In the data rows, the value 128 means zero.
Here are some points, one per row:
[128 157  99 124  75  77 129 191 101  73 142 102 128 127 132 130 139  86 156 162 135 138 110  85  97 152  84 157 182 129 115 130 151 134  49 130 105 178 209 148 107  97 104 143 143  75  68 135 156 155 112  88 140 108 139 160 127 131]
[148 137 135 106  95  90 189 153 198 128 143 103 105 140 101 183 113 187 155 121 125 111 138 127 147 119 193 152 135 113 165 121 148  69 153 162 123 158 114 139 105  92 155 123 213 120 171 127 113 156 145 163 148 145  63 129  96 149]
[189 172 112 151 149 100  98 135 122 126 148 191 114 131 124 128 139  99 127  89 107 120  93 105 127 118 140 125 132 150 131 108 102 112 110 148 167  72 186  55  55 212 139 146 129 123 201 141 132 149 104 125 165 122  88 135 161 166]
[161 141 128  54 134 141 155 155 110 162 121  94 161 139  92 124 197  96 114  73 105 139 120  94 142 107 153 117 112 125 174 157 197 175 130 125 208 135  85 151 115 120 145 125 123 119  91 121 159 121  79 176  91 134 152 124 157 152]
[157 174 138  79 129  59 124 114 168 111 145 167 143 213 113 135 147 103 135 104 116 142 189 138 144 137 114 101  72 162  72 103 113 154 140 113  81 105 102 112 134 113  89 110 141 131 104 124  92 124  89  88 107 121 103 175  73 103]
[107  99 133  94 113  90  77  97  97 134  72 198  61 189 160  86 131 167  93 119 135 118 124  93 113 166 134 172 115 130 163 179 160 128 130 143 116 162 127 111 205 108 122 153  96 127 159 171 146 161  93 163 119 124 101 114 145 139]
[143 126 147 130 142 141 123 123 131  75 182  81 149  79 138  69 137  97  55  80 112 125 172  82 112 146 144 155 129 116 126 180  63 138 120 139 109 134 133 125 112 100 152  77  79 116 146 139  62 160 141 179 130 153 151 119  53 155]
[176 161 183 137 200 143 155 135 140  55 140 133 107 105 173 187 109 116 151 104 152 144 106 154 156 164 153 125 105 129 155 169 109 172 193 166 132 113 133 116 135 125  93 171 130 124  67 119 172 167 150 128 140  73 149  77 134 122]
[ 86 111  89 135 119  88 140 123 145 152 147 100 149  84 161  71 134 117 170 109  64 124  86 165 116 112 142 150  84 220 157 144 146 171 137 114  98 135 134 141 164 163 128 154 170 136 175  84 154 145 141  95 111 139 132  75  85 155]
[ 73 115  82 192 137 117 112  90 169  99 121 190 132 163 108 103 138 156 148 120 144 159 116 103 152 158 139  88 164 150 120 110 136 150 105 148 166 115  63 156  78  88 166 134 117  74 155  56 145 132 140 150 142  96 186 131 101 105]
[132 132 105  86 142 138 156 168 108 121 108 140 155 131 208  88 100 167  84 146 128 144 162 147 120  90 153 212 138 149 107  71 131 104 160 129 139 133 138 136  88 119 142 102 169 120 134 133 111 165  82 107 145 130 223 113 176  65]
[128 107 121 170 201  86 127  99 122 151 119  92  91 148 175 160 165 145 133  87 125 161 174 146 120 157 136 124  73 101 137 100 126 134  51 134  92 171 114 193  99 184 145  70 113 117 121 156 121 107 172 115 146 128 127 136 197 167]
[103 108 187 142 139 145 158 117  69  68 114 141 163 148 140 139 113 151 160 106  81 120  87 165 102 108 119 111 155 148 103 149 119  99 146  81 105 161 115 147 111 149 118 159 136  51 155 141  87 116 111 177  36 140 113 186 152 137]
[121 165 164 185 117 142 165 166 153 150 119 179 177 163 145 136 154 153  99 137 162  98 130 115 109  87  99 128 163 134 125 177 112 149 116 123  83 195 111  96  86 165 138  96 145 177 115 117 165  61 120 126 123 113 125  62 111 147]
[102 141  72 104  84 125 133 114 109 177 172 108 129 122 103 162  65 148 103  84 198  81 136 172 163 163 115 102 134 146 108 150 128 127 119 114 155 134 145  75 118 166  65  88 121  59 103 121 106 159 148 151 105 149 132  78 159 102]
[132 105 126 141  84 138 150  87  89 114 143 114 117 121 105 165 177  86  94 128 171  87  93 139 151 127 101 109 138 113 160 104  96 157 133 168 115 128  71 144 122 145 179 154 167 169 181 189 111 166 102  54  97 134 169 139 109  85]
[128 149 124 172  84 190  85  98 129 165 118 153 119  92 124 180  92 146 123  99 122 165 114 118 107  55 139  98  98 203 107 110  99 157 130 151 127 149 162 157 119  66 137 102 116 128  88 208 141 160 109 130 137  95 102 142 127 151]
[136 158 158 133  65 114  81  89  99 144  95  77  99 128 119  73  54 125 147 103  86 132 163 115 126 105 141 138 137  47 138 181 118 119 127  93 142  96  86 163 109 175 116 140 177 134 111 121 141 120 109 115 156  61 135 130 102 110]
[141  68 145 127 119 140  99  95 117 132 125 131 150 145  96 122 144  74  86 126  94 115 177 159 141 146 170 150 201 152 142  56 130 140 172 157  91 144 134 105 156 146 160 158 141  75  79 125 118  71 148 139 192  99  91 100 141 131]
[ 87 158 138  68 146 144 153 131 114 131 120 143 129  61  95 114  92 136 136 126 154 147 104  70 119 158 147 131 122  97 176  89 129 158 179 146  35 135 143 137  71 133 105  99  78 124 156 117 174  91 114 104 110 131  91 165 148  82]
[128  96 170 153 118  95 143 116 106 159 151 134 113 141 148 165  72 113  96 190  62  90  96  85 145 118 179 108 118  94  69 150 131 152 122 190 112  86 112 124 119  84 105 117 113 127 121  75 115 116 111 103 121 194 156 109 174 166]
[122 158 133 134 146 137 146 136 116  80 126  95  45 124 121  91  90 103 145 157 192 118 165  97 136 117 149 116 167 229 116 119 189 119 132 112 132 117  65 119 121 138 106 142 123 195 125 164  93 112 154 137 143 141 133 157 162 168]
[ 93 190 111 151 115 155 179 145  86 113 160 153 115 125 144 141  96 108  92 194 116 170 138 178 125 159  96  99  70  99 149 132 141 159 101 122 144 118 124 116 167 136 155 123 164  96 147 159 132  77  90 197 178 144 116 135  99 117]
[131 108 154 202 182 128 108 147  99 127 115 111 107 124  76  87 106 179 144 107 181 139 143 134 196  79 114 140 107  95 147 106 151 151 121 165 140 144 205  91 151 126 120 161 147 123 110 113 108 105  89  98  95 185 146 150  87 126]
[104  92  98 158 112 134 112  86 131 136 145  80 140 159 144 148 156 104 207 134 158 122 107 130 123 147 122 191 123  86  79 107 148 167 195 101 121 122 148  87 106 118  81  90 130 166 151 157 151  97 101 187 160 107 162 156 108 171]
[127 116 116 143 114 121 136 162 136 133  88 140  92  79 115 103 193 161  31 142  91  93  85 124 185 150 113  77 103 129 128 109 109 132 173  82 147 168 151 121 120 105  49 117 163 155 127 121 130 116 180 129 164  82 143 184 139 145]
[139 128  61 158 144 140 113 160  76 112 139 137 174 118 116 103 161 141 149 110  92 180 101 137  90 151 107 109 173  88 127 103 146 102 145 159 119 107  56 139 153 103  58 128 137 184 103 131  67 149 111 129 117 147  60  51 149 114]
[171 134  81 159 103 142 132 148 159 120  63 116  69 101  96 150 152  83 156  90  92 134 193 132 120 126  87 106 129 118 114 177 150 106 148  90  81 103 140  92 159  72 167 121 115 111 182 116 151 108 126 121  98 147 172  98 192 107]
[ 85  70 142 104 158 114 122 142 196 140 182 117 147  90 150 147  87 134 116  73 138 145 116 110 165 124  28 159 160 140 126 154  98 120 124 100 165 105  95 136 176 102 158 153 140 147 124 129 126  91  90  98 178 141  97 168 173 153]
[111 176 135 151 133 196 106 180 124 171 141 114 144 212 102 102  98  90 138 123 106 144  86 109 131 153 102 170 112 116 106 144 149 114 188 156 138 172 108 131 168 153 186 102 116 119 124 112 114 178 210  75 129 139 116 176 127 117]
[ 89  94 133  69 128 160 107 120 139 122 176 150 111 158 134  65 138 137 177 142 126  90 139 156  85 131 114  91  89 110 161 138  97 153  99 149 142  92 176  90  80  75 169 138 186 182  82 135 117 117 191 160 107 137 122 127 181 107]
[ 89 151 158  82 150 125 136  96 124 173 157 128  91  94 134 163 152 110 128 143 100 189 134 152 147  84 150 130 165 105  66 142 145  98  76 129 135 203 135  67 123 108 126 181  87 175 159  97 101 135 158 123 119 104 135 115 106  64]
[ 79 127 128 123 135 134  83 147 176  53 136 102 150 177 131 150 121 116 145 167  73  99 126  75 197  90 138 103 120 128 164 101  97 114 118  65 138 140 145 157 155 165 121 118  96 148 134 166 164 151 114 149 127 173 118  68 140  67]
[128 158 151 122 133 119  86  85 165 155  78 114 192 123 171 129 131  85  95 144 184 160 151 123 101 134 101 107 134 134 137 162 161 113 153 169 156 103 178 202 103 122  71 168 162 124 186 138 122 102 174 137 129 186 117 120 124 112]
[124 105 105 135 107 108  93 158 170 111 115 136 150 103 100 169 110 118 109 181 168 152 139 108  53  87 125 146  56  95 157  86 109 134 141 107 130 148 113 112 156 181 138 175 113 136 120  60  54 147 134 154  86  77 152 125 150 154]
[157 102 129 123 177 172 160  86 162 129  83 165 190  81 130  96 119 112 146 148 176  91  89  84 141 124 179 126 107  85  83 148 160 120  61  77  98 110 114 106 182 119 143 108 182  97 116 155 117 164 140 106 139 100  99 125 128 120]
[186  88 101  92 160 119 159  98 130 143 101 142  94 119 127 117  86 106 148 112 107 108 103 116  74  88  67 107 130 137 122  90  86  83 103 167 136 158  86 127 141 159 113 137 117 130  88 106 197 131 146 180 162 182 154 148  73 111]
[129 165 171 105 118 164 171  76 125 131 144 110  86 158 120 140 162 201  98 142 127 163 103 134  88  95  86 128 188 104 145  74 141 166 127  56 112  64 172 133 142 132 130 131 107  90 121  99 128 173 162  96 146 166 146 104 115 179]
[221 117 134 108 134 124  40 165  93 157 182  69 156 133 102 129 142 190 117 153 156 150  87 146 131 174 166 112 121 153  93 119 109 111  93  92  82 114 103 147 148 102 161 164 133 136 161 121 184  96 136 158 136 133 144 135 132 111]
[154 134 210 121 100  97 139 155 156 149 108 115 142 103 129 126 127 152 185 127  99  73 105 128 131 168  83 134 141 148 148  72 164 132  88 177 171 109 146 141 169 133 135  77  69 131 147 152  62  93 132 145 117  57 149  96 117  91]
[108 192  84  86 119  94 123 109 161 117  76 143 172 106 100 101 110 136 146 168 122 123 113 209 163 152 157 111 164  94 112 137  83 101 137 154 134 147 142 142 145 137 166 136  77 151 100 173 135 108 115 101 101 141 180 133 122 225]
[153  59 136 139 139 129 107 109 109 129 117 157 159 113 143 174  96 137 119 152 100 156 158 161 116 182 129 107 132 156 201 162 187  79 137  64 140 130 143  89  78 121 158  82 112 179  96 105 120 158 118  88 120 143 132 156  77 126]
[134 175  89 163 147 129 120 119 108 200 137 130 130 105 173 136 203 127 156 188 128  54 149 133 168  97 108 171 134 145 175 156 102  85 147 124  99  75  98 152 124 117 149 153  83  98  83  90 104 141 114 162 122 129  88 182 131 108]
[ 62  64 133  97 138 169 130 195 131 121 106  89 139 147 109 148 178 160 123 139 143 121 171 157  87 100 145  86 104 131  88 168 148 103 115 183 133  74 124 115 120 163 102 151  90  94 149 155 164 151 115  90 172 100 114 136  90 136]
[152  99 123 158  45 153 196 120 124 103 143 151 134 146 149 116 131 111 103 104 162 167 149 139 150 118 173 192 108 130 143 113  96  92  82 128 180  84 128 128 154 126  69 117  87 148 122 122 192  80 176  95  58 108  90 148 136 125]
[131 105 117 123 161 121 134 149  96 135 126 152  68 120 111 137 130 117 153 133 172  89 147 142  77 162 156 118 146 127  56 128  78 134 165  85 209 138 178 219 138 126 154  95 136 145 130  89 135 105  92  97 122 129  76  95 103 115]
Along one direction, these points spread out more than along any other. Take the direction at right angles to it along which they spread out most. Go by this last direction. How many in every 100 of the points above lie lower along it than each point below? Round to a whole number. More than half of the points above lie lower than the first one.
[ 87 158 138  68 146 144 153 131 114 131 120 143 129  61  95 114  92 136 136 126 154 147 104  70 119 158 147 131 122  97 176  89 129 158 179 146  35 135 143 137  71 133 105  99  78 124 156 117 174  91 114 104 110 131  91 165 148  82] 83
[143 126 147 130 142 141 123 123 131  75 182  81 149  79 138  69 137  97  55  80 112 125 172  82 112 146 144 155 129 116 126 180  63 138 120 139 109 134 133 125 112 100 152  77  79 116 146 139  62 160 141 179 130 153 151 119  53 155] 67
[121 165 164 185 117 142 165 166 153 150 119 179 177 163 145 136 154 153  99 137 162  98 130 115 109  87  99 128 163 134 125 177 112 149 116 123  83 195 111  96  86 165 138  96 145 177 115 117 165  61 120 126 123 113 125  62 111 147] 74
[157 174 138  79 129  59 124 114 168 111 145 167 143 213 113 135 147 103 135 104 116 142 189 138 144 137 114 101  72 162  72 103 113 154 140 113  81 105 102 112 134 113  89 110 141 131 104 124  92 124  89  88 107 121 103 175  73 103] 41
[131 108 154 202 182 128 108 147  99 127 115 111 107 124  76  87 106 179 144 107 181 139 143 134 196  79 114 140 107  95 147 106 151 151 121 165 140 144 205  91 151 126 120 161 147 123 110 113 108 105  89  98  95 185 146 150  87 126] 78
[186  88 101  92 160 119 159  98 130 143 101 142  94 119 127 117  86 106 148 112 107 108 103 116  74  88  67 107 130 137 122  90  86  83 103 167 136 158  86 127 141 159 113 137 117 130  88 106 197 131 146 180 162 182 154 148  73 111] 22
[103 108 187 142 139 145 158 117  69  68 114 141 163 148 140 139 113 151 160 106  81 120  87 165 102 108 119 111 155 148 103 149 119  99 146  81 105 161 115 147 111 149 118 159 136  51 155 141  87 116 111 177  36 140 113 186 152 137] 96
[ 85  70 142 104 158 114 122 142 196 140 182 117 147  90 150 147  87 134 116  73 138 145 116 110 165 124  28 159 160 140 126 154  98 120 124 100 165 105  95 136 176 102 158 153 140 147 124 129 126  91  90  98 178 141  97 168 173 153] 2
[221 117 134 108 134 124  40 165  93 157 182  69 156 133 102 129 142 190 117 153 156 150  87 146 131 174 166 112 121 153  93 119 109 111  93  92  82 114 103 147 148 102 161 164 133 136 161 121 184  96 136 158 136 133 144 135 132 111] 7
[136 158 158 133  65 114  81  89  99 144  95  77  99 128 119  73  54 125 147 103  86 132 163 115 126 105 141 138 137  47 138 181 118 119 127  93 142  96  86 163 109 175 116 140 177 134 111 121 141 120 109 115 156  61 135 130 102 110] 48
[102 141  72 104  84 125 133 114 109 177 172 108 129 122 103 162  65 148 103  84 198  81 136 172 163 163 115 102 134 146 108 150 128 127 119 114 155 134 145  75 118 166  65  88 121  59 103 121 106 159 148 151 105 149 132  78 159 102] 59
[129 165 171 105 118 164 171  76 125 131 144 110  86 158 120 140 162 201  98 142 127 163 103 134  88  95  86 128 188 104 145  74 141 166 127  56 112  64 172 133 142 132 130 131 107  90 121  99 128 173 162  96 146 166 146 104 115 179] 91
[104  92  98 158 112 134 112  86 131 136 145  80 140 159 144 148 156 104 207 134 158 122 107 130 123 147 122 191 123  86  79 107 148 167 195 101 121 122 148  87 106 118  81  90 130 166 151 157 151  97 101 187 160 107 162 156 108 171] 15
[122 158 133 134 146 137 146 136 116  80 126  95  45 124 121  91  90 103 145 157 192 118 165  97 136 117 149 116 167 229 116 119 189 119 132 112 132 117  65 119 121 138 106 142 123 195 125 164  93 112 154 137 143 141 133 157 162 168] 11
